(in the rows, 128 means zero)
Each run below is a few steps of one of 7 hidden systems, one row a step.
seq 1, pabi, 11 rows:
[[145 135 196 117 161  96 115 148 112  69 153 123  95 161 103 172 160 130
  151 103 101 139 100 116 137 176]
 [122 163 164 107 145  95 166 142 131 151 104  67 100 132 107  90 109 140
  158 132 145 166 120  91 138  54]
 [116 145 138 196 108 150 141 138 123 148 145 141 216 114 141 118  79 119
  138 154 136 170 173 115 114 105]
 [148 145  88 152  81 169  96 184 119 153 152 131 105  88 168 147 123 143
  106 160 138  98  99 158 106 182]
 [156  55  87 103 147 116 143  98 115  84 134 107  90  82 123 134 114 121
   67 114 131 110 110 102 146 153]
 [116 102 119 108 137  82 141  83 101 133  75 142 117 186 166  80 139 100
  172 101  96 134 143 125 170 152]
 [ 77 158 182 129 107 135 111 151 109  81 123 150 112 148 123 178 152 121
  173 142 117 126 181 139 140  86]
 [112 206 126 121 148 124 114 154 142 135 198  72 126 140  86 130  92 142
  138 119 118 122 114  91  82 129]
 [168 116  83 118  97 130 121  98 143 183 121 101 155 101 137  97 102 162
   94 155 157 146 158 120 100  79]
 [130  62  79 153  90 175 128 104 125 124 150 178 161 136 164 150 140 119
  145 129 131 145 113 167 104 182]
 [ 97 124 102 112 150 136 125 119 127 121 101 155  44 119 116 162 170 106
  123 121 128  55  78 146 148 143]]
seq 2, pipop:
[[103 137 109 140 105 115 129 106 147 107 166 170 167 140 177 101  90 124
  189 106  98 101 168 101 110  83]
 [146 176 116 108 101 145  47 128 157 145 167 140  74 111 136 129 120 182
  122 132 120 128 136 158 114 101]
 [116 100 102 106 155 170 114  82 139 122 169  99 132 115  51 136 115 133
   67 116 139 176 116 148 115 161]
 [106 117  79 121 125 123 158  85  93 190  61 113 145 173 122 111 155  93
  118 147 141 122 135 149 132 171]
 [127  97 127 136 106 116 139 125 127  91  96 187 157 151 144 201 188 114
  156 138 132  73 156 123 109 115]
 [135 155 131 116 170  98 108 148 204 127 149 166 114 147 121 124 149 146
  182  96 120 115  73  93 102  93]
 [137 119 143 120 152 146 108 121 187 149 115 145 144  86 106  73 101 152
   83 125 141 175 140 140 157  62]
 [127 160 155 151 120 168 102 144 116 161 138 139 184 148 115 105 129 115
   95 139 117 159 147 190 136 204]
 [175 136 160 123 122 132 174 139  90 144 103 102 118 122 100 181 180 125
   86 150 153  74  98 153 113 162]
 [167  85 140 160 167  73 192 103 121  99 118 142 152 139 140 140 123 109
  160 104 125 128  84  65 123 132]
 [121 134 150 158 119 112 115 171 137 132  82 164  88 119 184 100 119 132
  189 140 124 168 123 120 170  76]]
seq 3, Lof, 11 rows:
[[144 116 143  92 117 132 162 135 145  91 172 134  57 123 151 129 127 140
  181  88 119  96  67 126 118  97]
 [112 147 130 152 153 128 120  57 127 146 143 140 105 110 125  81  56 127
  130 106 116 161 139 122 167  71]
 [104 148 123 153 122 132  48 121  99 136 119 130 153 155 116 146 133 135
  112 158 121 190 190 143 137 175]
 [ 96 120  98  88 113 149 142 170 114 125 129  70 118 144  87 185 180 120
  117 152 154 105 111 132  84 171]
 [149 100  84 111 130 107 204 100 143 139 133 116 157 119 145 107 114 115
  134 106 137  59 106  85  92  97]
 [169 122 129 145 110 102  88  90 147 128 115 214 127 132 198 111 126 154
  161 116 105 114 149 136 142  91]
 [ 87 134 157 117 150 165  66 129 147  94 155 162  68 132  88 156 146 139
  136 112 114 175 107 170 158 134]
 [ 86 147 125 103 174 141 144 114 135 157 123  63 157 133  48  97 115 103
   75 125 141 156 134 124 134 139]
 [172 119 129 131  92 107 154 133 111 151  94 115 222 149 144 134 156 131
  107 161 144 109 186 119  90 140]
 [174 114 142 131  94 136 153 154 137 120 143 168 107 139 167 174 175 146
  178 123 135  89  67 141  92 133]
 [123 123 127 150 177 132 140 102 167 135 134 158  68  88 120 106  91 127
  133 101 132 132  56 112 162  76]]
seq 4, Dor (11 x 26):
[[ 90 116  54 115  93 130 138 128  81 152 118  80 123 155 160 100 117  96
  136 134 122 117 140 136 123 200]
 [117  90  83 111  81 116 130 116  92  78 122 135 104 115 168 181 146 123
  133 143 128  59 169 112 116 120]
 [111 137 104  93 138  86 107  99 142  85 176 138 101 169 136 129 123 135
  192  79  90  93 127  84 105 124]
 [ 85 129 112  73 119 124  94  88 150 123 132 108  86 132 104 109 116 156
  138 126 131 166 176 123 137  49]
 [ 80 152 105 106 117 175  92  99 149 141 176 123 178 163  75 136 133 133
  115 126 126 150 168 162  87 147]
 [160 139  85  91 112 144 122  97 142 188 115 125 112 137 102 150 183 152
   97 148 156  82 109 172  83 130]
 [180  61 104 128 150 111 142  68 167 119 129 178 177 142 118 158 162 137
  123 108 137 123 107 110  93 128]
 [113 115 134 130 157 124 112 118 187 155  85 207 115 159 143 105 166 125
  176 115 127 149  96 151 152  91]
 [105 152 181 150 175 150 105 147 178 111 123 180 151  98  74 147 139 127
   89 128 133 132 141 137 153  85]
 [160 190 183 118 166 119 131 163 158 178 115 107 166 143  91  85 140 130
   90 123 130 137 108 150 131 155]
 [200  88 181 138 105 146 180 147 112 141  93 118 164  98 131 127 146 144
   90 155 160 159 118 157 133 122]]
seq 5, Ton, 11 rows:
[[160 127 178 128 144  97 133 146 152 137  76 186 115 140 177  74 150 121
  158 103 108 118 101 147 181 117]
 [103 150 223 133 160 148 124 156 140  77 150 149 114 104  97 125 113 123
  127 109 112 159 128 148 176  93]
 [137 198 180 145 136 134 143 163 103 166 148  60 156 126  91  98  94 130
  101 144 131 169 126 134 129 151]
 [191  95 148 156  87 134 167 151  77 122 106  94 157  87 148 156 123 143
   88 170 156 143 146 121 116 135]
 [151  91 116 163 105 137 175 150  96 114 145 138 100 119 180 153 120 110
  173 123 128 114  54 123 117 174]
 [110 126 106 145 149 103 139 106 106 118 116 125  35  88 151 112  84 110
  138 111 119 110  93  91 180  91]
 [ 79 121 118 135 155 100  89 137 108  85 136 106 135 135 140  90  76 101
  142 109  90 172 177  81 173 151]
 [ 88 148 126  72  71 139 109 177  92 107 134  60 109 141 136 126 136 139
  134 151 123 129 190 141 118 135]
 [136 120  97 111  84 149 168  83  98 109 195  92 154 131 115 159 109 134
  124 119 128  82 151 121  66 126]
 [174 131  62 143  98  98 104  58 117 172 130 148 104 156 168 140 126 159
  164 129 129 121 118 112  88 124]
 [ 88  75  76 133 147 135  76  93 154  99 120 181  88 129 117 168 146 131
  157 126 132 167 117 117 133 108]]
seq 6, sobe:
[[138 188 156 154 154  72 115 178 120 158  71  91 120 130 126 120 128 135
  133 162 136 145 139  78 144 103]
 [117  65 137 129  98 147 144 192 134  65 144 101 175 100 142 140 115 131
  139 142 140 180 158  98 112 116]
 [113 155 112 103  80 180 160 173 132 162 161 115 121 120 168  83 117 116
  141 119 128  79  96 181 113 151]
 [170 115 121 153 128 127 115  73  92 108 150 155  88  70 143 136  89 135
   64 115 111  88 131 142 162 138]
 [143 126 122 116 154  72  90 111 100 126 112 108  87 187 133 109 135 128
  158 110 101 181 110 108 152 192]
 [ 59 108 129 103 112 125 157 118  98 108  77  98  94 133 105 157 143 112
  153 151 147 142 171 111 144  62]
 [ 85 178 113 153 117 131 138 147 131 119 182 119 192 149 129 136  98 106
  157 126 118  86 164  94  82 133]
 [182 147  92 110  89 122  70 159 159 145 136 128 105  82 165 130 128 184
  103 151 144  96 132 126  93  95]
 [135  52  84  96 137 159 114  83 157 100 180 141 118 126 118 114 121 140
  121  90 119 174  90 146 119 166]
 [ 97 151 106 113 137 139 136  63 113 200  69 140  99 170 111 103 155 101
  124 127 129 110 124 177 156 134]
 [124 134 152 171 158  94 111  94 108  86 108 160 163 148  90 206 151 118
  110 139 120 109 179  92 128 134]]
seq 7, pabi:
[[140  82 128  90 115 120 173  77  83 100 131 102  89 177 115 164 165 120
  163 106 124 134  99 134 116 159]
 [ 90 155 135 144 146  92 164  92 127 135  91 144 100 159 123 151 136 108
  196 123 132 102 123  87 127  55]
 [100 173 120 172 151 108  59 168 176 121 144 160 164 131 129 143 114 141
  154 139 121 149 159  80 107 100]
 [116 128  88  86 111 168  82 195 185 146 159  97 137  95 124  86 119 154
   92 139 148 146 127 147  99 135]
 [140  81 101  95 114 170 168  78 127 141 144 123 163 104 118  92 121 115
   64 115 133  97 132 173 129 150]
 [172 120 141 131 122 115 139  61  93 139 101 178 115 169 141 151 177 122
  128 119 113  87 113 174 141 172]
 [133 121 175 125 159  96 119 125 129  85 110 148  74 156  94 193 177 143
  168 119 129 154  96 106 137 102]
 [ 81 161 141 136 177 106 145 169 172 146 116  96 144 144  96  96 106 118
  171 123 140 176 108  74 127  86]
 [116 158 129 157 108 157 123 178 159 164 118 134 203  93 140  94 103 128
   96 160 145 126 175 138 122 100]
 [178 117 121 132  97 175 115 159 122 124 179 137 149  86 150 131 129 141
   73 134 127 104 108 172 109 197]
 [185  78 122 100 131 118 161  77  95 121 113 118  59 105 140 120 133 131
   97 105 129 107  80 148 158 150]]
seq 8, Dor (11 x 26):
[[132 106 190  64 120 136 120 110 132  57 168 140  95 130 118 113 129 147
  135  84  95 124 159 153 158  99]
 [103 178 173 114 135 144 149  56  93 144 158  99 115 172  69 117 110 121
  142 110 114 161 142 161 137 118]
 [131 161 109 164 108 136 120  93  90 181 109  97 130 146  86 189 147 151
  117 179 164 168 147 131  91 121]
 [141 106  59 155 125 128 126 159 160 151 132 126 154 134 129 173 156 139
  146 151 161 135  72  94  58 161]
 [128  74  67 119 138 127 139 143 193 139 101 170 130  91 173  91 130 116
  131 116 141  89  93 111 128  96]
 [121 118 145 121 151 122  86 122 166  92 129 203 156 114 157  80 117 115
  110  94  90 100 171 142 175 128]
 [127 171 209  79 139 127  93 134 122 109 126 128  93 148  95 118 159 136
  110 110 102 129 148 179 175 137]
 [142 142 198 117 138 134 187 105  94 128 135  71 145 151  54 157 141 128
  109 133 145 161 129 132 119 125]
 [144 151 123 181 102 131 182 120  99 195 107 107 165 153 141 143 129 127
  172 166 157 160 106 119  88 122]
 [151 105  82 197 107 145 110 164 147 137 130 168 125  79 176 163 112 141
  140 163 153 135  91 103 104 120]
 [118 106  81 132 171 122  98 168 172 114 139 154 106  85 156  81  99 107
  112  98 112 102  81 102 155 162]]
seq 9, Bikug (11 x 26):
[[ 99 171  91 155  93 130 134 125  86 166 100  94 103 121 124 186 131 128
  130 179 156 100 153 111  99  96]
 [144  85  55 136 122 109 112 142 154 102 160 129 165 129 143 168 136 138
  142 129 137 106 122  67  61 153]
 [131  94  61  76 114 128 113 129 176 154 105 147  91 122 182  68 140 136
  143 110 131 102 100 145 130 106]
 [ 91 114 128 105 143 154  93  55 147  86 158 189 133 134 112 123 122 117
  113  93  97 113 173 163 152 113]
 [120 203 159  90 147  99  88 102 122 162 114 108 111 190  76 124 167 142
  124 123 115 124 150 151 125 143]
 [130  98 150 108 131 128 162 117 139 122 106  90 162 140  62 171 166 142
  116 151 170 173 147 111  95  81]
 [129 134 122 164 119 147 180 141 158 186 120 151 190 159 145 117 141 115
  182 133 149 135  81 134  84 124]
 [151 127 122 181 125 150 102 140 165 143 106 211 134  69 152 149 137 138
   95 148 148 102 113 146 144  91]
 [148 123 138 130 191 115  73 154 166 110 149 159 141 125 108 103 132 119
   88  97 101 136  93 125 154 204]
 [122 110 169  82 146 121 148 145 115 132  62  93 109 117 115  73 145 109
   82 126 129 145 150 161 195 133]
 [122 133 214 145 117 135 191 127  86  84 149 121 185 156 115 144 124 102
  147 116 109 126 161 138 133 136]]
seq 10, Lof:
[[163 135 125 157 113 129 138 197 155 131 145 119 140  59 182  93  76 147
  119 140 142 118 111  96 121  93]
 [164  97 130 139 102 144  95 153 106 105 162 135 101  85 190  91  84 140
  105 115 105 151 119 153 167 178]
 [112 133 145 116 121 141 132 110  53 113 118  93  50 115 123 128 114 109
  104 129 114 129 126 162 190 169]
 [ 95 138 139 139 144  83 168  98  56 101 114  73 126 155 108 148 110  91
  138 130 113 119 164  75 143 138]
 [110 153 112 130  93  84 129 152 109 122 117  95 131 168 162 153 131 138
  202 148 128 126 168  70  92  95]
 [100 123  78 129  88 160 112 145 157 107 195 128 109 108 156 148  97 151
  184 123 134 128 122 109  77  81]
 [115 135  50 118 126 154  71  90 150 158 177 129  97 105 137  84  77 138
  109 110 118 119 121 141 120 141]
 [125  89  72  97 122 128  75  59 106 121 111 136 120 128 114 133 144 129
   68 129 119 120 181 156 147 167]
 [104 108 123  71 134 110 145  84 116 115 103 126 129 198  92 156 197 107
  141 110 119  97 139 144 120 162]
 [110 146 142 108 148 110 176  91 163 137 110 145 149 162  92 146 160 121
  164 117 142  85 132 110  99  47]
 [146 152 139 153 142 125  95 119 197 142 155 185 189 144 126 124 128 161
  162 121 130 157 131 115  89  78]]
seq 11, Bikug, 11 rows:
[[137 128  79 122  91 144  65 158 138 175 124  99 111 131 144 123 130 171
  134 163 148 201 120 146 101 147]
 [ 77  71  72 117 120 197 155 123 138 116 143 138 127 103 103 156 142  96
   98 126 150 104  99 164 114 163]
 [140 148  94 130 151  83 141  79 116 158  93 154 132 153 145 116 147  96
  117 112 109  29 132 123 134 153]
 [160  96 157  97 137  71  88 119 150  71  97 162 129 145 136 149 165 158
  141 122 115 140 181 101 143  89]
 [ 89 150 168  85 142 146 131 164 180 127 158 112 125 167  99  90 131 136
  186 100 120 180 100 142 122 102]
 [101 181 135 153 122 174 150 103 130 180 130 117 156  95  89 116  93 123
   89 154 156 135 151 156 126  71]
 [185 139 119 174 118 127 104 123 110 151 141 141 191 140 128 170 146 143
   94 154 134 134 132 135  87 202]
 [172  68 121 107 129 125 148 161 141 129  73 133  80 109 141 143 187 136
  113 136 152 122  59 140 136 150]
 [ 94  82 141 148 181 120 175 102 143  96 119 173 140 120 132  97 102  72
  149  87 106 116 107 105 174 115]
 [114 204 174 151 130  96  83 149 113 132  98 148 124 139 159  94 111 121
  141 134  97 123 189 128 176 111]
 [139 142 182 102 121 143 101 189 129  75 177  77 140 106  87 153 132 159
   96 142 133 161 155 120 112 131]]
seq 12, sobe:
[[ 81 111 119 122 114  97 110 158 106 122  53 129 121 179 164 121 164 106
  183 145 120 160 165 115 155 136]
 [ 57 147 149 105 114 151 140 172 138  65 159 127 132 116 112 160 131 106
  150 125 122  73 170 120 120  85]
 [162 191 122 104 125 118 107 138 156 149 191  96 153 111 131  83  85 157
  104 107 112  84 143 110  94 118]
 [195  83 103 109  86 143  89  78 123 138 149 119 104 109 142 128 121 185
  102 134 138 189 134 155 117 122]
 [ 87 106  94 130 132 162 143  80 104 151 128 133  92 176  97 160 154 103
  155 118 132 158  73 167 120 179]
 [ 92 155 102 165 169  97 146  99 113 156  67 143 124 126 104 159 139  89
  113 147 140  64 137  91 143 108]
 [141 118 127 136 145  72  86 170 166  90 112 160 190 145 152 137 146 136
  150 129 114 124 174  64 112 125]
 [117 119 147  57  99 162 121 185 194 115 139 138 124 122 138  97 158 160
  160 120 135 138 124 166 117  75]
 [125 139 147 123 132 189 159  76 142 142 195 133 151 102  87 105  91 124
   84 100 123 122 119 180 127 119]
 [198 169 138 165 138 109 106  85  88 189 106 123 130 140 115 131 139 147
   80 143 132 146 112 149 131 181]
 [143  62 132 145 143 104 153 137 107  96  78 128 106 139 113 198 176 125
  143 150 153 175  93  97 135 144]]
seq 13, pipop, 11 rows:
[[102 204 188 127 133 160 140 171 119 163 118 116 116 147  90 120 158 111
  122 133 123 113 104 187 141 159]
 [180 134 164 153 152  92 182 115 101 115 117 105 173 101  97 159 119 120
   75 139 139  81 140  84 117 115]
 [189 109 133 162 118  83 133 160 115 141 110 122 143 154 189 108 124 139
  181 134 130 178  93  89 115 157]
 [104 106 161 145 101 181 158 179 129  96 133 145  78  76 153 141 117 124
  152 139 141 144  98 157 155  86]
 [ 91 184 129 164 171 125 115 135 112 114 168 121 115 104 118 102  65  92
  105 104  94  88 125 101 163 163]
 [168 121 124  92 107  78  90 146  90 120  94  67 112 111 144 111 127 151
   78 150 128 136 186 104 150 142]
 [112  79 141  90  91 150 170 143 104  81 171  87 149 167 133 136 131 122
  180 112 118 166 128 136 100 160]
 [101 171 103 132  95 140 172  86 100 166 135 118  69 128 146 130 102 121
  171 127 127  72 112 134 117  69]
 [133 120  82 167 135 109  60  77 122  96 160 161 127 102 138 168  89 149
  111 133 116 133 171  83 120 114]
 [ 97 115  75  87 130 139  61 163 155 145 117  95  86 148 114 122 156 147
  135 143 139 184 108 134 118 166]
 [ 64  84 102  81 120 174 181 108 141 123 118 116 156 120  94 117 141  92
   99 122 144  92 154 160 126 108]]
seq 14, Ton (11 x 26):
[[158 190 138 139  89 131 119 148  95 189 121 113 145 175 147 134 159 139
  148 154 126 122 120 166  95 185]
 [173  76 130 138 129 125 160 103 129  95 124 140 110  84 100 203 151 146
  101 145 158 104 110 103 109  86]
 [125 123  98 159 163 113 144 131 152 167 124 144 141 161 155  78 111 103
  186 106 117 160  61 107 130 163]
 [ 92 122 138 127 124 135 102 149 136 112  74 158  88  75 140 117 126 121
  103 147 137 124 173 140 190  60]
 [100 152 154 128 153 139 114 173 130  90 190 110 178 152 105 118 110 100
  119 105  97 123 136 126 120 208]
 [185 153 148  72  90 110 142 120 103 160 103  66  98 113 132 107 146 167
   94 144 144 103 145 143 123 100]
 [158  62 144 164 115 140 171  75 107  88 169 158 181 141 137 160 116 121
  155 110 120 157 127 125 107 144]
 [116 178 110 154 110 125 109 139 115 183  96 138  46 141 157 140 136 139
  187 149 141 141  80 137 134 109]
 [ 84  93 108 155 179 130 119 123 146  77 134 131 140  79  82 158  94 108
   94 129 134 140 141  72 144 107]
 [113 148  92  97 117 112 107 188 135 171 102  91 152 161 163  58 132 114
  141 131 114 125 136 127 130 185]
 [138  88 147  78  90 150 147 113 119  65 141 138 125  88 131 153 147 133
   90 123 126  69 177 155 138  89]]

Name the system that made each run.
seq 15, 2 rows:
[[180 100 150 158 142  84  89 137 145  79 112 198 119  93 180 138 132 143
  124 120 109 109 140  98 163 111]
 [103 130 162  92 150 146 107 178 155 102 162 110  85 142 110  89 125 132
  156  93 113 190  78 145 150 160]]
	Ton
seq 16, 2 rows:
[[154  92 111  92 193  66 120 140 167 115  82 103 113 118 106 112 152 135
   96 117 139 129 105  69 138 120]
 [110  92 164 107 123 123 161 151 160 122  94 152 194 155 159  62 132 108
  167 114 119 160 162 141 150 105]]
	pabi
seq 17, 2 rows:
[[154 173 170 159 168  74  83 139 158 133  97 197 124 144 154 109 138 139
  162 115 107 125 127 108 159 103]
 [107 131 176 115 132 162  85 195 160  99 147 113 120 103 100 119 121 153
  120 133 134 212 138 144 147 114]]
	pabi
seq 18:
[[153 149 206 141 143 100 178 121  92  97 133 125 121 163  99 193 165 120
  152 122 121 102 106 115 115 132]
 [150 148 150 172 157  76 164 133 134 143 108 113 125 126 130 132 103 141
  173 134 142 160  96  55 123  64]]
	pipop
seq 19:
[[166 103 111 141 107 125 167  61  89 140 135  92 179 118 104 155 113 139
   87 149 151 135 166 112  90 118]
 [139 109  73 168  95 124 121 119 108 157 121 153 122 167 173 158 149 132
  193 147 133 147  85 122  92 174]]
	pipop
seq 20, 2 rows:
[[156 157 189 104 122 113 121 151 122  85 128 152 138 114 134 142 159 130
   91 123 105  40 176 146 146 121]
 [194 140 188  90 145  88 135 126 143  97 179  99 111 141 117 107 119 168
  145  88 110 150 104 105 116 117]]
	sobe
seq 21:
[[120  95 169  74 115 142 190 120 121 122 121  67 139 134 103  89 124 131
  131 122 142 185 147 140 139  79]
 [126 171 156 177  83 170 179 111  75 158 164 119 168 142 133 150 103 112
  147 144 129 124 139 161  98 138]]
	sobe
seq 22, 2 rows:
[[166 131 137 134  80 116 137 160  81 154  99 121 153 169 193 108 145 119
  160 142 115 127 137 154 129 198]
 [145 111 176 121 106 142 175 143 107  68 159 139  73 100 129 193 144 137
  153 122 135  85  99 134 121  90]]
	pipop
seq 23, 2 rows:
[[166 166 177 145  98  97 131 188  69 116 102 102 140 140 155 157 149 131
  132 160 121 106 165 119 127 159]
 [162 112 147 126 103 113 162 167 107  80 181  75 100  99 158 143  90 152
  161 124 132 133 103  77 107 103]]
	pabi
seq 24, 2 rows:
[[ 73 168 115 201 167 129 161 148 110 157 113 139 138 131 126 124  97  68
  149 131 126 104  93 101 143 159]
 [159 126 122 134 120  83  98 186 124 102  82 133 124  78 173 137 137 138
   89 161 133  79 165  83 147 114]]
	pipop
seq 25, 2 rows:
[[ 91 123  83 138 122 128 109 105 112  79 175 130 128  89 152 118  60 108
  107 110  99  84 178  90 140 123]
 [139 162  89  79 101 100  45 128 118 144 140 106  93 159 159  95 129 160
  132 122 100 123 164 136 122 166]]
	sobe
seq 26 (2 x 26):
[[ 93 165 137 122  95 133 149 188  85 161  94  64 101 165 140 131 148 117
  169 160 140 151 126 143 124 161]
 [125 104 118 146 113 131 190 123 113  88 149 110 148  78 122 179 103 113
  108 141 145  65 148  84 103  81]]
	Ton
